(in the rows, 128 means zero)
Rotation paths and how fast each direction turns (degrees each step)
Each turn is a multiple of 5 degrees from 10 to 175, or 0.
Each row of a path follows its step; steps can be skipped.
path 1
step 0: [131 123 135 134 126 124 127 116 131 115 133 124 132 121 118 119 134 122
 105 133 134 128 126 138 124 142 113 138 128 125 139 116 130 119 137 116
 123 117 112 139 126 124 124 121 134 123 127 112 137 125 134 132 123 132
 125 137 123 109 116 138 127 123 132 127 136 132]
step 1: [116 117 130 146 131 120 118 121 120 137 129 122 127 126 120 123 131 132
 130 125 127 124 133 126 139 131 133 139 135 126 125 110 125 123 122 118
 138 128 109 129 125 142 131 147 121 119 126 130 128 118 128 131 116 125
 127 124 127 134 111 131 151 115 119 115 126 128]
step 4: [125 136 123 134 134 117 125 130 123 116 129 126 138 117 114 131 128 134
 112 133 129 127 121 125 124 136 118 136 128 136 109 129 132 125 135 133
 141 119 130 130 123 117 131 132 120 122 129 105 143 120 122 134 130 122
 122 133 125 115 113 121 123 141 146 130 121 125]
step 5: [109 131 138 130 123 119 125 118 113 119 131 116 118 127 122 123 141 132
 131 115 128 129 125 124 128 146 122 127 137 117 139 115 120 131 142 134
 129 115 123 126 120 133 124 135 118 116 132 121 136 125 118 111 119 129
 129 136 139 127 117 139 128 122 123 121 121 122]
step 6: [124 124 135 145 134 121 117 118 127 119 123 126 132 121 112 121 135 127
 113 134 127 117 131 132 124 131 115 131 126 129 118 127 126 116 135 113
 129 120 125 126 126 129 128 132 140 118 115 117 124 126 115 139 112 120
 111 130 119 132 121 140 127 140 137 120 136 133]
step 8: [127 122 137 143 139 128 112 121 143 125 125 130 135 124 116 128 127 124
 115 122 125 135 124 127 136 130 130 129 130 142 118 120 145 133 129 123
 134 115 114 139 127 127 134 138 132 119 125 117 140 132 125 137 120 120
 139 133 114 133 112 122 132 131 130 134 144 135]
step 9: [126 127 121 128 125 112 132 126 131 126 125 131 123 114 114 129 120 127
 124 131 142 138 120 116 123 130 126 144 122 122 141 108 123 129 126 136
 131 119 112 129 123 128 140 145 107 129 128 117 135 124 119 119 131 129
 131 133 123 118 122 128 139 121 125 120 127 117]
step 10: [114 128 121 138 134 125 115 109 117 129 135 126 139 129 131 133 125 136
 109 123 129 131 138 117 131 143 119 137 129 139 113 130 145 127 131 134
 131 116 119 128 125 126 134 136 127 115 131 105 128 127 125 129 126 123
 130 126 134 134 116 137 124 139 124 122 125 124]
step 13: [118 132 141 134 128 121 129 133 131 127 121 130 128 116 117 120 131 131
 125 119 135 127 134 127 118 128 124 139 132 109 125 120 122 126 133 108
 140 131 119 129 122 131 127 139 120 117 121 128 141 121 108 128 115 125
 130 140 129 122 110 118 142 120 134 138 127 134]
step 14: [128 122 131 146 133 132 129 125 135 131 121 122 113 120 124 128 133 129
 112 122 122 128 129 117 135 129 125 139 128 138 136 111 128 138 135 134
 131 110 124 137 132 118 127 140 129 131 126 105 132 122 126 129 116 119
 117 133 124 146 114 133 126 130 121 127 137 131]
step 15: [125 121 137 136 130 115 120 131 133 114 122 132 138 120 128 125 127 131
 123 124 146 125 120 118 127 128 124 137 131 125 125 119 135 124 121 132
 140 124 124 132 126 118 135 143 127 111 115 124 127 120 111 123 137 124
 141 138 123 122 117 141 143 130 137 122 126 111]
Speeds:
[129 129 130 124 127 130 129 128 126 134 129 126 124 128 127 129 129 128
 131 128 127 130 129 130 126 129 128 128 129 128 127 123 129 128 128 129
 128 126 132 127 130 130 129 131 125 126 128 130 130 126 128 129 131 125
 128 126 130 128 128 131 129 126 127 124 133 129] -> 170
[128 129 129 124 128 130 129 126 130 127 129 125 126 126 131 126 129 126
 125 128 127 126 126 127 127 131 129 128 127 127 131 124 129 131 130 128
 124 130 131 128 127 128 128 129 129 133 133 124 127 124 127 128 126 130
 129 125 126 127 131 127 130 127 126 127 125 129] -> 160
[122 127 130 128 129 130 126 127 128 132 127 128 129 129 131 125 128 125
 128 125 126 126 126 127 129 129 128 126 129 130 125 130 132 127 129 127
 130 128 128 127 126 130 129 131 130 125 125 131 125 129 127 131 127 126
 133 127 128 126 129 129 132 129 129 128 126 126] -> 155
[128 126 132 129 125 125 130 126 126 133 127 132 130 127 129 128 127 132
 125 128 126 126 132 128 129 130 129 133 127 131 129 130 127 130 129 128
 131 131 130 126 130 130 126 126 126 128 130 128 130 128 131 126 128 127
 129 127 127 125 128 126 129 128 128 128 125 129] -> 40
[130 130 129 127 129 129 128 124 128 130 130 129 130 130 126 125 128 127
 126 131 129 129 130 128 128 130 131 125 125 128 128 130 127 132 125 130
 128 124 124 129 127 130 129 126 126 127 126 129 129 128 124 128 128 131
 127 123 126 126 129 130 130 129 125 131 130 128] -> 35
path 2
step 0: [124 131 118 127 118 118 133 128 126 132 131 134 129 130 125 136 131 126
 125 127 108 131 138 136 133 109 131 120 127 115 124 140 109 133 129 121
 133 147 136 134 126 127 118 133 126 120 143 118 124 124 133 132 123 120
 119 116 129 129 134 133 112 121 124 121 137 122]
step 2: [128 139 128 113 120 135 145 120 138 127 136 126 133 133 125 142 135 132
 124 139 113 132 134 137 139 124 129 129 119 115 137 137 126 133 129 115
 126 118 129 116 129 138 127 128 116 124 137 134 135 120 125 117 122 131
 128 122 123 125 124 125 118 118 109 118 132 126]
step 4: [121 120 137 130 123 135 128 116 126 137 135 123 144 141 133 141 124 123
 135 136 120 133 131 114 143 126 140 133 117 129 130 139 127 127 120 118
 122 123 134 123 140 127 119 128 118 114 124 119 129 133 130 118 133 140
 126 123 134 139 137 116 133 123 120 118 133 122]
step 5: [124 136 128 117 124 132 135 112 128 130 143 144 140 130 114 145 128 126
 123 123 125 134 129 138 127 121 143 131 126 127 126 121 138 129 121 131
 127 136 141 125 141 123 113 127 126 120 136 123 126 140 132 123 126 126
 126 125 113 140 120 126 137 122 125 111 123 121]
step 7: [141 131 137 120 120 132 128 118 124 134 137 126 152 133 127 134 132 123
 119 131 124 136 131 116 130 128 130 140 138 119 121 124 144 128 138 117
 147 137 132 119 137 133 122 124 130 118 137 128 117 126 125 112 132 126
 134 125 131 134 126 125 120 130 135 115 123 138]
step 8: [137 136 131 130 112 122 130 121 130 135 132 132 131 127 126 136 143 128
 121 136 126 136 135 121 125 127 120 136 122 112 143 130 133 140 129 130
 142 144 134 138 123 131 114 113 122 126 144 125 117 140 126 135 131 121
 125 116 128 132 128 114 135 125 135 126 128 117]
step 10: [132 133 138 135 120 128 148 120 126 124 142 125 128 127 120 128 131 120
 122 139 105 138 146 133 126 125 120 129 129 118 124 124 114 125 134 123
 134 139 131 116 127 137 128 128 133 131 126 132 108 137 122 128 117 128
 132 121 129 137 131 119 135 126 122 114 132 128]
step 11: [128 140 125 127 118 135 140 129 120 137 145 116 115 119 123 145 128 125
 125 130 123 130 141 138 134 124 103 133 129 129 139 130 129 128 117 110
 132 138 125 127 136 120 128 129 129 131 141 132 125 124 126 125 136 126
 120 125 130 120 139 122 136 117 126 118 124 127]
step 12: [127 135 133 139 136 126 130 113 131 117 138 129 122 126 123 146 113 118
 125 143 120 123 135 123 141 123 126 139 133 132 132 136 119 126 130 110
 137 136 122 123 128 135 120 122 129 123 131 140 123 122 129 121 130 143
 124 117 130 136 139 134 115 118 128 122 132 120]
step 13: [126 134 126 136 127 118 134 116 123 119 144 124 129 135 124 141 134 127
 124 121 112 138 134 129 123 119 131 150 116 122 133 135 129 143 116 119
 117 133 125 117 137 117 124 130 134 126 123 130 119 121 125 125 133 137
 135 123 128 128 134 127 132 123 133 123 118 109]
step 14: [124 140 126 113 124 123 110 104 121 123 149 123 127 129 125 139 114 128
 127 134 124 137 134 123 126 129 130 129 119 124 136 125 122 133 128 120
 124 127 135 125 132 120 126 130 114 134 127 128 129 133 138 128 130 138
 121 118 131 121 128 132 132 105 127 121 129 125]
Speeds:
[127 128 126 129 127 128 126 127 131 124 128 130 127 131 125 126 129 125
 125 127 127 129 125 130 125 124 128 130 128 130 129 127 126 132 129 132
 126 126 127 125 131 129 131 127 127 127 124 131 129 132 127 129 128 127
 125 127 127 126 126 125 127 129 125 126 127 127] -> 90
[128 127 129 127 128 131 130 128 127 126 125 125 129 129 127 130 127 129
 128 124 129 131 125 127 129 133 126 128 125 125 126 126 131 130 127 128
 127 131 126 126 127 130 128 130 127 129 129 129 126 131 130 126 128 127
 131 125 128 123 127 126 132 127 126 124 129 127] -> 120
[131 128 132 126 130 129 130 127 132 127 127 125 130 129 128 128 132 129
 127 126 124 129 127 129 128 126 129 130 127 129 125 126 126 126 127 126
 129 125 131 124 126 130 126 129 129 132 127 128 128 127 126 127 130 131
 130 130 129 132 126 125 129 132 131 129 128 126] -> 130
[124 130 131 127 125 129 124 128 132 130 128 125 127 128 129 127 126 127
 132 124 131 130 130 128 128 127 126 124 127 128 130 132 129 126 128 126
 130 124 128 126 128 126 127 126 129 127 125 130 130 128 130 126 130 128
 128 127 130 128 127 125 127 126 130 127 128 131] -> 145
[128 129 127 129 126 126 127 130 122 128 129 124 128 128 128 125 129 129
 130 128 123 126 129 127 128 129 129 128 124 128 127 127 129 127 129 126
 128 128 131 125 129 129 130 125 125 124 125 125 125 131 129 126 128 128
 125 128 127 126 129 127 129 132 131 128 124 131] -> 115
path 3
step 0: [139 134 132 122 131 125 136 119 133 129 140 122 140 138 120 126 119 134
 103 110 135 136 122 127 113 143 123 140 127 133 127 116 120 135 136 124
 131 124 123 116 122 131 137 128 125 138 119 120 125 118 129 125 129 125
 137 136 117 121 127 138 137 125 117 129 137 127]
step 1: [128 133 115 128 125 119 138 142 139 131 144 119 124 127 118 123 125 125
 128 126 126 120 125 120 141 122 117 133 128 139 141 127 118 130 134 124
 132 123 127 128 120 130 124 124 135 134 132 132 125 110 120 148 140 126
 128 146 130 131 125 133 133 126 130 152 142 130]
step 2: [135 133 127 118 124 134 125 137 129 113 130 118 147 134 133 117 132 142
 101 122 121 126 127 115 129 130 128 121 116 129 130 123 115 131 121 130
 130 118 129 122 115 117 127 118 129 132 117 121 135 130 122 135 125 122
 136 129 122 115 129 143 121 122 132 134 137 127]
step 4: [134 126 118 124 125 129 129 134 149 113 120 116 126 135 126 126 139 136
 130 123 127 128 131 122 136 129 129 136 119 138 135 119 124 121 123 123
 130 126 125 132 117 123 134 127 124 129 137 120 144 134 130 146 132 121
 140 139 109 131 123 147 134 123 142 141 127 125]
step 6: [128 139 115 131 131 110 138 137 144 127 132 125 122 130 122 128 126 129
 125 117 123 127 111 136 136 135 119 147 124 130 134 124 128 132 121 125
 124 122 123 123 124 130 134 131 136 138 125 124 127 106 125 137 142 124
 138 146 124 125 127 141 135 122 136 143 131 134]
step 7: [125 127 122 127 116 131 123 132 119 120 137 127 132 139 128 114 132 147
 105 121 128 126 130 108 125 128 121 139 126 135 127 130 116 134 133 121
 134 123 121 117 111 119 129 114 134 129 128 125 134 134 122 136 132 134
 128 137 127 121 120 142 133 130 133 140 142 125]
step 8: [135 138 125 117 128 124 143 138 135 125 128 110 127 134 125 130 126 126
 113 125 125 117 116 129 127 123 117 121 126 138 132 122 119 140 123 134
 123 129 129 116 137 133 121 135 124 141 119 116 143 120 117 125 132 115
 129 147 133 116 129 131 130 128 118 133 144 126]
step 9: [135 125 113 134 120 139 126 123 133 119 126 122 129 132 128 123 127 136
 129 123 121 121 131 131 134 139 130 132 119 140 138 119 121 126 119 123
 139 126 124 135 117 127 137 126 142 136 131 129 140 134 119 149 122 123
 129 150 113 127 129 145 133 116 128 134 142 129]
step 12: [125 128 117 131 120 119 130 122 135 127 125 138 136 138 133 117 126 140
 123 123 135 130 120 121 135 126 112 138 126 137 131 123 114 140 137 115
 134 125 127 121 109 121 123 114 142 134 125 120 134 132 123 130 137 130
 133 131 116 114 114 135 127 125 136 145 129 125]
step 13: [125 141 127 115 126 125 141 137 136 120 133 118 120 138 123 134 124 131
 112 122 113 124 120 124 115 134 120 131 122 146 127 134 116 131 127 135
 117 124 117 125 132 126 127 124 118 135 113 107 130 122 120 132 127 129
 128 139 131 122 118 136 135 138 131 134 142 124]
step 15: [137 134 115 128 117 130 131 134 126 128 112 123 139 133 119 126 125 144
 133 129 116 117 121 117 128 131 127 127 130 139 121 120 116 124 129 125
 125 127 116 115 108 124 129 129 115 135 120 114 142 127 124 136 119 116
 136 135 129 120 125 135 134 133 117 143 131 128]
Speeds:
[123 129 125 124 126 130 127 127 126 127 129 129 126 132 128 127 130 127
 126 130 128 129 129 127 129 127 126 127 123 126 131 130 126 130 124 129
 127 126 129 131 129 130 126 127 129 129 125 127 129 129 126 130 129 130
 125 127 133 124 128 128 125 129 126 129 129 127] -> 65
[131 129 127 125 129 130 128 127 128 127 128 125 131 127 129 125 128 129
 129 125 126 124 130 130 131 131 130 124 133 125 126 129 128 126 128 130
 132 126 129 129 129 128 126 126 128 128 131 126 130 130 125 130 130 126
 126 128 131 129 130 127 126 127 124 129 130 129] -> 55
[131 131 129 125 129 130 130 126 126 131 130 129 128 125 133 130 129 129
 130 126 128 128 127 129 129 129 126 131 126 128 129 126 130 128 126 128
 130 129 132 126 127 131 129 130 130 132 124 128 127 128 125 125 129 128
 126 130 127 129 131 128 130 126 126 128 124 128] -> 130
[128 126 129 129 128 128 128 130 125 126 124 129 123 131 127 126 131 130
 130 124 129 126 129 129 130 128 127 132 129 126 126 132 128 127 125 130
 126 128 124 123 127 130 133 130 129 127 127 127 130 129 128 125 130 126
 128 127 131 129 129 128 129 129 128 129 127 128] -> 40
[128 126 129 128 129 129 128 130 130 129 131 127 129 129 126 129 128 126
 126 123 132 131 132 125 128 128 128 127 127 126 132 126 129 126 127 131
 128 126 131 124 127 128 130 127 126 127 128 132 126 125 130 130 128 126
 130 126 129 131 131 127 125 126 128 130 128 125] -> 10
[130 123 126 126 130 129 129 127 128 131 130 132 127 126 127 127 130 132
 128 127 129 124 133 129 124 127 129 128 130 129 129 131 125 132 129 128
 131 129 127 128 127 131 125 130 131 127 127 131 128 128 129 127 129 130
 131 131 128 127 126 125 126 127 129 127 129 127] -> 160
path 4
step 2: [144 114 122 137 123 131 138 147 135 125 112 128 111 128 127 122 118 128
 135 126 133 123 138 148 131 124 144 139 138 130 120 129 125 133 133 128
 127 111 123 140 125 140 140 125 120 129 139 140 131 126 121 126 125 130
 119 128 136 136 122 122 136 125 126 114 124 123]
step 3: [124 123 119 130 136 127 129 137 130 134 132 134 127 114 129 116 132 123
 128 142 120 122 133 148 131 130 122 136 123 144 132 122 126 123 146 128
 118 125 135 129 119 130 136 124 110 130 140 113 136 119 115 119 117 142
 129 127 142 119 116 124 124 118 133 139 132 122]
step 4: [125 123 128 123 135 103 139 136 123 139 144 137 127 136 140 130 129 117
 124 124 122 109 118 121 131 141 115 132 144 134 129 116 131 131 139 127
 138 136 120 118 121 135 139 125 126 120 124 122 133 130 135 119 124 128
 138 118 138 128 126 136 132 121 140 127 133 114]
step 5: [132 130 117 120 145 113 125 128 132 127 123 128 132 142 135 130 119 111
 130 120 121 118 151 116 135 133 135 132 136 126 138 118 125 137 122 129
 119 126 126 121 133 141 135 117 135 126 123 138 145 126 129 131 118 112
 120 127 138 137 124 127 131 131 132 124 118 141]
step 6: [121 124 110 133 127 121 108 121 116 139 118 123 125 125 120 128 132 119
 145 129 127 126 134 126 128 118 116 145 122 118 130 118 118 113 125 113
 121 135 136 127 136 135 139 136 132 127 135 115 140 123 119 136 114 122
 124 131 121 140 119 131 124 129 124 129 127 135]
step 7: [134 127 111 140 125 123 130 130 116 138 118 129 120 147 135 128 131 124
 142 128 142 121 112 135 125 127 125 144 125 119 136 126 130 128 125 137
 143 148 137 131 134 114 141 145 121 126 131 128 121 131 118 118 131 128
 127 126 134 130 130 136 127 133 125 118 118 117]
step 8: [155 125 123 114 130 135 134 129 136 121 134 140 120 147 125 127 130 125
 137 137 136 134 130 144 129 132 138 138 134 136 123 127 116 140 132 126
 115 133 131 129 126 130 135 130 120 127 127 128 125 141 126 119 130 130
 110 124 131 124 113 127 124 131 132 107 114 129]
step 9: [136 128 124 123 131 132 141 131 124 135 128 131 138 118 140 115 149 123
 128 119 131 123 130 133 130 117 129 129 131 138 113 123 117 127 135 108
 117 128 128 132 125 142 139 143 123 135 127 115 134 137 126 127 121 137
 129 125 140 116 108 118 126 133 127 132 138 134]
step 10: [125 123 126 125 140 108 146 123 121 137 127 131 128 123 141 128 134 120
 121 113 119 121 127 136 140 125 123 120 121 121 133 104 140 131 129 129
 130 127 129 122 123 126 140 140 129 119 122 129 129 137 130 138 138 147
 126 121 135 125 118 137 138 129 127 140 117 118]
step 13: [136 130 125 145 122 125 129 130 123 132 136 127 109 141 125 130 128 126
 135 134 123 126 123 133 130 141 139 133 123 126 136 105 120 122 137 128
 145 139 129 129 132 132 126 141 133 126 143 126 128 114 122 127 124 143
 128 122 144 132 123 124 129 143 128 123 128 108]
step 15: [130 115 116 122 118 122 136 136 116 136 126 133 133 124 137 125 138 123
 140 123 116 131 133 139 130 129 130 124 127 135 125 139 124 136 141 118
 114 123 128 120 142 134 140 129 118 140 125 120 152 121 134 118 130 131
 137 123 132 142 112 129 136 117 132 131 128 140]
Speeds:
[126 129 128 128 126 127 129 131 126 126 125 127 128 125 129 128 133 128
 128 127 128 126 125 125 127 126 127 130 133 128 124 127 131 128 127 127
 131 129 128 127 128 129 129 132 126 130 127 127 126 126 131 126 128 126
 131 125 129 130 131 129 127 125 127 126 127 131] -> 135
[124 128 124 130 130 128 130 124 129 128 127 132 128 125 126 130 128 130
 128 128 127 130 126 125 130 130 131 128 124 127 125 125 130 128 126 126
 129 128 129 128 125 130 127 128 127 127 131 127 129 129 123 124 128 128
 131 129 129 128 127 129 127 128 125 128 129 126] -> 110
[133 129 128 131 130 131 128 130 130 127 127 130 122 126 128 126 128 128
 131 127 128 127 127 127 128 127 128 130 127 126 128 128 128 129 130 129
 126 129 126 132 131 125 126 129 131 126 131 126 127 128 126 125 128 130
 128 128 125 131 132 126 123 128 128 128 128 128] -> 65
[126 133 129 131 130 128 126 130 125 127 130 128 126 129 127 129 129 125
 126 130 128 128 126 129 129 129 126 123 125 127 127 132 129 131 125 126
 130 127 127 130 124 128 130 129 128 129 127 129 129 129 128 126 125 129
 126 129 124 129 129 122 129 127 131 129 126 129] -> 0
[130 128 126 130 129 129 126 128 128 130 128 129 130 125 130 127 128 129
 130 130 128 134 123 128 127 129 124 129 131 127 130 126 131 127 127 124
 130 129 130 127 129 126 130 128 128 126 128 130 129 126 130 130 125 132
 128 126 130 126 130 127 130 131 128 133 130 128] -> 115
